rotation ticks, each row followed by its count of ticks:
The counts run from 0 to 551.
[ -9   7  10   3 -18 -16   0 -21  11  19 -13  -5  -4  12   4 -26 -17 -19
  -4 -10 -20  -2  -4 -15  -4  27 -12   2   3  -7  29 -11  32] : 444
[-26 -23   5 -21   9  -4  -8  -8  10 -14 -14 -17  -3  -2 -14 -21   7  19
   1 -21   9  11 -19 -14  -6  -1  -3  12 -32   1 -16   6  18] : 435
[ 28  10  -8  11  -8  20   4  29  19   3  23 -15  -5 -14  12 -16 -18 -24
  -1 -12 -11   4  -8   7   9 -11 -15   8  14  -9  25  -9  -4] : 333
[ 25   0 -12   8   1 -20  -2  14  17  -6  21  21 -16  -7 -13  -6 -10 -21
  -7   8  22  19 -12  -7   3 -10   4  -6  23  27 -14 -15   7] : 414
[  0   4   2 -19   8  11  -1  28  12   7   7   5   5 -19  12  -1  12 -16
  32 -17   6 -22  -5  13  12 -15  18  -9  10   4 -13   8 -34] : 207
[ 19 -17   6  -6  -4 -35  -7  17  -9  -6 -12   8  -8 -23  -9 -19  14 -10
  -5   3 -18 -18  -2 -34  10  16   0 -15  10   4 -12  -9  23] : 363
[  2  21  16  -7  -9  21 -16  14   6 -12  10  14   6  28  39  23  14 -13
   0  -4  -7   4 -19   8  -8   7 -11  22   1  16 -13 -11  -2] : 335
[-19   3  25  -2 -13 -26  -8 -11   9  10   2 -29  -6   4  -4   7  17  32
 -12  -4 -25 -13  21  19   4  13  -8 -20   1  -7  -5 -17  11] : 515
[  1 -20 -22 -19   5 -29 -14   8  10   5  -1  -1  12  -2  -6   0   6  19
 -12  -2  39   7   4 -15  -6 -11  13  -2 -20  24  -9  29  -5] : 92
[ -3 -23 -33   6   7 -24  -9  -8  10 -19   9  -6  10  30  13   1  -1  -7
 -10  -1   7  23  -7 -30 -12 -12  16  18 -18   6  -2   3 -14] : 431
[-20  11   5  19  -2 -15  -4  16   3  -9   5  17  -8   3  11  20   9  -1
 -19  -3  16  34 -10  -1 -14  -9 -12  21 -23  29 -12  -4   9] : 14
[ -1  18 -19 -19  -8 -31   4   6 -26   2  11   5  23  15  12  -3  12  -9
   1   0 -32  16  -3 -23 -12  15   1  -5  18  23  -9   0  -7] : 150
[  5 -14  10 -14   2  14 -15 -13  18  -3  12   8 -13  25   4  -5   8   5
  -6 -10   3  27 -10  37 -12   7 -17  25  13   7  21   5  21] : 122
[-21   4  -7   0 -10 -37  24  -5  -7  35 -13  23   0   5 -23  -5 -10 -28
  10   1   7  -5  -9  -8  -4   9   9  -5  12  17   1   2  -4] : 90
[  5  21 -25 -18   5 -34 -15  -2   2 -19   1   0  17  21  -2  -2  15   1
 -10  -8 -22  10  -3 -18  -9  10  -5 -18   4  26 -16   4  -7] : 88
[ -8   4  14  20  -5 -10 -14  28  -1  -3  19   0 -14  -8   7  15  13  16
 -16  -6  13  34   8  17  -7 -21 -19  -1 -29  17   0  -1  -3] : 342
[ -6 -18  22 -12  -4  32   7   8   7   4   1 -12  -4  -9 -10 -13  -6  -4
  29 -26 -23  -6 -19  12   1 -15 -23   1  -1 -18  -9 -11 -15] : 329
[ 15  -2 -11  11 -10  15 -19  32  16 -18  -1 -25  -9  -4  13  26   9   4
  -1 -25 -14  -7  -2  25   1 -19 -22  14   4  -4   4   5 -25] : 129
[ 11   8  18  17 -19  -2 -16   7   0  -1   4  18   0  22  33  30   4 -10
 -12  10  -5   1  -5  12 -14  12 -23   8  12  10  -6 -23   5] : 397
[ -6   8 -11   5  -8 -38 -13  -7   7  27  -7  -7  20  19  21   6  -1   4
 -11   7   7 -19  24  -3   1  22  18  -4   5  16  11   9  -4] : 305
[ -8  14 -18 -22  14 -19  -1   5 -17  -9  14  10  15  22   0   4  28   7
  -7  -5 -14  24  -1  -1 -25   6   0   5  16  34 -20  12 -13] : 416
[ -3 -25  12   2  -4  -2  22   2   4  40   4 -10  13   2 -25 -35 -28  16
  -3   4  11 -15  -3  -3  -7   9  -1  18  -8   1 -11   7   9] : 46
[  5  12 -17  -3  -8 -28  -5  22  15 -13  -8  -3 -20 -10   9  34  17 -20
   4 -12   5 -15 -15   8  20 -12  21   5  10  16 -10   2   1] : 85
[ -5  -9   9  -1  -9 -20  16  -4   4   7 -16  -9  -3   3  23   6  38   2
 -14  12 -25 -14  18  -2  22  21  -6  -9  14 -15  10 -23  19] : 238
[ -7 -19  14   0  -4  -1 -12  -4   1 -12 -12  -9   5  14  33   7  39   8
  -8   3 -30 -13  14  -4   4  19 -16  -6  -9 -18  -1 -18   5] : 176
[ 17 -13   7  11  -7   0  18  35   5  -9  21   9 -17 -31   7  -9   2 -21
   1   9   4  19 -10   2  20 -21   3  -6 -15 -14   0 -30  12] : 547
[  0 -31   3   4   5   9  -3  -2  22  -1  -7 -11 -29  10 -10   0   8  19
 -14 -19   5   7 -11  31  -4  -3  -6  33  -2  -4  19  12  17] : 450
[ 13  26 -12   6 -16   0  20  19  -2  13   3  10  17  13  -6 -14 -27 -22
 -12   0 -13  14  -6   8   4   6 -36 -26  -3  13   4 -13   3] : 72
[ 11  -6   5  -2 -17  -8  21  21 -20  15  24 -16  17 -12 -22  -9  -8  15
  17   6 -34  12  -2  15   3  -4  -7 -24 -14   3 -14  -6  -4] : 205
[ 20 -14  -8 -15  -8  -9  -5  27  -4 -33  14   4   6  -7  24   7  19   1
  -1  11 -17  17 -14   2  17  -3  17  -4 -28   7 -20 -10  15] : 486
[ 25   2   2   0  -4  -8  -8   5  -4  11  10   0   7  16   4 -11  -7  15
 -22   9 -18 -15   2   0 -15  33  -9  23  28  20  -4  -4  23] : 522
[-28  -1  13  11 -10 -17  19  25   4  20 -22  -6   5 -16  23  -8  16   5
  -7   0  -1 -20  15   5  16  13  10  -6 -36  -5  19   7  11] : 500
[-20   1 -13 -36   7 -21   2  -7  -7   7  -2  11  -5   1 -18   2  18 -13
  19 -27   1  22 -13  -2 -16 -13   4   3  25  26  -8  10 -11] : 417
[  7 -23  -2  -3  -9 -29  14   5  -9   5  -4 -22  16  -7 -10 -13   0   6
   0   9 -28 -17   2 -25  13   4   2 -26 -21 -19 -26 -18   3] : 98
[  9   6  28  12 -17   8  -1  17   8  27  12  -4  11   1  23  -8  -6   5
  -6  11 -10 -12  17  32  13  13 -18 -23 -18  -7  18 -10  10] : 393
[ -6 -14  24 -19   5  13 -19 -21  29  -5  -6 -11  -5  12  13 -14   5 -17
  16 -16 -18 -13  -5  -2   8  -1 -14  -9  11 -27   4 -28  -2] : 115
[-16 -15  -9  19  16 -34  36   7  -1  10  15  -3 -10  -5 -21  -2  16   4
  -9   2  -8   8  11 -17  -2  -7  14  19   9  -4 -10 -15 -12] : 94
[ 33  -3  24  -4 -10  -1  -4   5  22  11  14   9 -19  -8   7  -1   5  -9
   0  11  -6 -13   6  21  14   9  -1  -7  40   0  -1 -26  15] : 193
[ -5  -2  26  10 -18  -6  -3 -15  15  15   2  -6  -7   8  12 -14 -22 -23
  14  -5 -29 -14  -6   9   8  13  -8 -12  -4 -22  20 -33  10] : 116
